One turn moves each row of this set onto another row. After a few examples, where does it send each row asked below?
Z890: [-19  -9 -21 -15 -14 -19   7  40 -12  20  18  -5 -14   2 -38 -26 -19 -14
   6]
Z570: [ 11  10  -8  -6 -15 -21   6  44 -20  40   3 -24 -52   6 -39 -14  -4  -8
  11]
Z117: [-23  18 -26  17 -46   8 -28   0 -39  -8   1  -9 -33  16 -35 -20 -31 -25
  19]
Z294: [ -6  18 -10   6 -34  27 -22   3  -8  29 -10 -26 -12  18  -9  -1 -18 -27
  10]
Z170: [ -6  36 -12  25 -18  12 -28  -6 -13  28 -13  -3 -37  20 -46   1 -24  13
  29]
Z837: [-21  20 -30   8  -7   8  16  47 -34  22  20  -4 -32  30 -49 -28  -3  -4
   5]
Z388: [ 15  18  -4   4 -17 -34  -5  29 -16  17  -8 -29 -45   5 -34 -18 -15 -21
  10]
Z62: [ -4   7   2  -4 -28  -1   8  46 -27  53  22 -23 -25  17 -32  -6  -1   9
  14]
Z301: [  8  19  -3  42 -29  19 -20  13 -11  35  11 -27 -31  15 -27 -17  -7  -7
  41]
Z241: [  4  20  -6   7 -34  25 -22  13  -8  32 -12 -21 -11  16  -8   0 -25 -26
   8]
Z590: [-18   1   5  10 -43   4 -12 -11 -15  29   9  -4  -8   4 -33 -34 -29 -27
  27]
Z862: [-16  16 -27   6  -7  -4  16  45 -35  26  17   1 -37  24 -61 -18  -3   1
   8]
Z965: [ -5  22 -11  16 -33  21 -25   7   1  32 -12 -14 -11  12 -11  -3 -24 -31
   8]
Z261: [-29  21 -31  27 -38   9 -25   4 -29  -6  -4  -2 -28  11 -41 -22 -34 -25
  22]
Z377: [  6  26   0  12 -27  24 -24  23 -22  33 -11 -37  -9  22 -16   6 -28 -14
  18]
Z835: [-23  21 -30  25 -30  20 -23  13 -36  14  20  20 -26  28 -44 -19 -32 -15
  31]
Z651: [-12  -2  -4   7 -40   9 -13  -6  -5  35   1  -2  -8   6 -20 -26 -27 -32
  19]
Z36: [-28  38 -23  11 -11   6   4  48 -30  23  -1 -21 -34  37 -42 -11   1  -5
   4]
Z755: [  7  12 -11   2 -13 -23   5  45 -11  48   8 -18 -45   5 -36  -9   0  -8
  15]
Z834: [-22 -11 -15 -24 -13 -15   1  42 -17  22  17 -10 -23   3 -37 -20 -22  -8
   3]
Z83: [ -8  36  -7  14 -24  11 -24  -4 -22  25 -12  -5 -38  26 -47   1 -24  23
  29]
Z8: [-13  38  -3   9 -36   6 -27   0 -40  22  -3 -10 -28  29 -54  -7 -34  21
  21]
Z446: [ -6  -4 -11  -9 -39 -14  16  47 -39  19  21 -22 -16  15 -30 -27 -15 -16
  22]
Z820: [-18  26 -13  24 -25  23 -23  14 -37  24  28  14 -19  35 -45 -12 -33 -11
  35]
Z929: [-28   5 -10 -16  -4  -6 -14  26 -22  15  11  -6 -13  -2 -48 -16 -32   2
 -13]
Z240: [-32  10 -25  23 -45  10 -24   7 -37 -10  -3 -11 -30   7 -37 -22 -32 -23
  20]
Z395: [  7  15  -7   7 -12 -26   5  37 -21  42   7 -21 -59   4 -35 -20  -5 -12
  21]
Z941: [-16  14 -28  -3 -11   1  13  49 -32  19  14 -10 -39  32 -53 -22  -3   3
   6]
Z989: [-25   2  -8  23 -49   3 -18   7 -37  -5  -4 -31 -19  13 -33 -21 -32 -21
  12]
Z557: [-18  -7 -10 -19  -6 -17  -1  32  -8  24  22  -3 -16   3 -31 -24 -27  -6
   3]
Z511: [  6  20 -11  37 -20  17 -20   6  -8  41   0 -16 -40  16 -32 -11  -8   5
  44]
Z520: [ -4  35 -11  12 -18  16 -31  -7 -23  23  -6 -10 -37  19 -43   2 -25  19
  31]
Z750: [ -4  -3  -6   2 -20 -10  10  34 -49  21  27  -8 -34  14 -59 -14 -16  15
  20]

Z377 moves to Z8
Z965 moves to Z170
And these:
Z240 moves to Z241
Z446 moves to Z62
Z301 moves to Z820
Z36 moves to Z929
Z294 moves to Z520
Z570 moves to Z941
Z511 moves to Z835
Z862 moves to Z890
Z837 moves to Z557

One turn moves each row of this set onto another row. After a few examples, where does it send each row asked below?
Z501: [  4  -9 -14 -10  -9  -2   9  35   2 -19 -12  -4  21  18  12  -8]
Z713: [  2  14  -8   1  -3 -19   8  -3  -7 -28 -18 -28  10 -11  -2  15]
Z710: [ 12 -12  -4   9 -18 -17  -7  11  17  13  -6   1  21   3 -27 -21]
Z577: [-15  -3 -12   1  14   4   7   4   3  -9   2   0 -23  -7   1 -40]
Z780: [  7 -16 -10 -10 -22  12  -8 -13   9  -9  30  -4  -5  12   7  22]
Z884: [ 24  10  -3 -30  10  -8   8  -9   7 -10   0 -23 -16   4  -8 -23]
Z506: [ -5  10  -8 -13  -6 -14  24  -9   5  -3   9   8 -30 -10  20  -9]
Z490: [  0  16  -3 -24   1   2 -13  10  -4  10  23 -23   3  -3  12  19]
Z448: [ 28   0  -7  -3   4  -3   3 -20   7   5 -14  -1  -5 -18   7  30]
Z373: [  4   3 -12  -8 -17  -5  -7  22  28   2  28  -8  17   2  -2  16]
Z899: [-15  23  12 -11   7 -12  -4 -29  17  -2   9  -4  -3  13  10  17]
Z416: [  5  19  -7  -4   5  -8   9 -29  -7 -14 -20 -12   2  19  19   5]
Z55: [  3 -12  13 -14  -8   4 -21  -7 -21   5 -13  22  12  11  14  -3]
Z866: [ 17   0  -8   7   7   1 -11  -2 -30 -24   2   0  12 -20   0   4]
Z573: [ 12  12  25  -8  23  -5 -17  19  19   3  -5   8  10  -1  -7  -3]
Z417: [21 -7 28 13 -2  4 -6 22 -2 11  4  7 -6 13 11 13]
Z675: [  2  -4   1  10 -42   6   1  -2  33   5   7  11  12  -4  -3 -10]
Z564: [ 19 -22 -10 -14   8  -4   2  21  13  24  -1  12   1  -5  -3 -13]
Z426: [ 14  -3  24   0  -5   3 -10  13 -12 -29  -9   1  15  19  12   8]
Z644: [ 19  -1   1 -23 -26   1 -22 -25  -6   4  10   7   7   0 -13   6]
Z522: [-39   9  -2   7  17   4   0  -1   6 -16   0  12   5   1 -10 -12]
Z394: [ 20   1 -11  -3   8  -9 -18 -12   1  20  34   1  13   5  16  -7]
Z516: [-16  -6  10  24  -4  -6 -13 -12  23  20 -14  -9  14  -2  19   3]
Z671: [  6  18  -1  29  -1   1  -5  -1  17   2  -3  -8   1 -36 -12  -3]
Z264: [ -2  29  12  25 -19 -26   9  -7   2  -7  -7   1   3 -10   9  -6]
Z924: [ 16   3   5  17 -25  20  -1  -8  26 -14   3 -26 -10  -1 -10 -10]
Z956: [ 31   6   5 -11  -3   5   9  22   2  -3   3  16  -1   3  17 -28]
Z495: [-12 -15  -1  -2  23   2  14 -12  34  -3  -3 -21  -8   0  -7 -17]
Z798: [ -2 -15  11 -20 -12  -4   6 -10  10 -21 -32   7  20  -4 -11  -4]
Z788: [-28 -18  -2  -6  -4   1 -15 -11  -4 -19  23  10   2 -13  -7   2]
Z623: [-18  -3  13   1   1 -21 -12 -15  -1 -11   7   3  -1  31  -4 -25]
Z136: [ 12  25 -30  11  17  10   6 -10  -3  -8   5  -5   3 -18  -9   6]
Z532: [ 16   7   2  25  27  -4   2  -6  19   4  -4 -29  11  -2  -1 -12]
Z714: [ 12 -20   0   0 -35   6   8  -3   5  -8   5  -7 -17  23 -17  -1]
Z833: [ -2   4  22  26 -11 -10  12  -3  17   9  17   9  20 -11   6 -21]
Z575: [  5 -18 -39   4 -16   6   0 -19  16   4  -6 -10   3  14  -5 -14]
Z63: [ 21  -7  -5  -9  -4   3  39  -6   7  -5   5   3  -4 -15   5 -25]
Z407: [-30   1  -8  -6  12 -17  -5  -1   2  -3  25 -13  -8   3  21   7]
Z673: [  5  -4  19  10  11  25  -3  15  15  -3   3  -6 -18   7  23 -18]
Z78: [-21   0  -4 -11 -22   2  -2   5 -12 -13 -20 -26  18  12   6   2]

Z416 moves to Z495
Z798 moves to Z623
And these:
Z675 moves to Z426
Z866 moves to Z506
Z490 moves to Z136

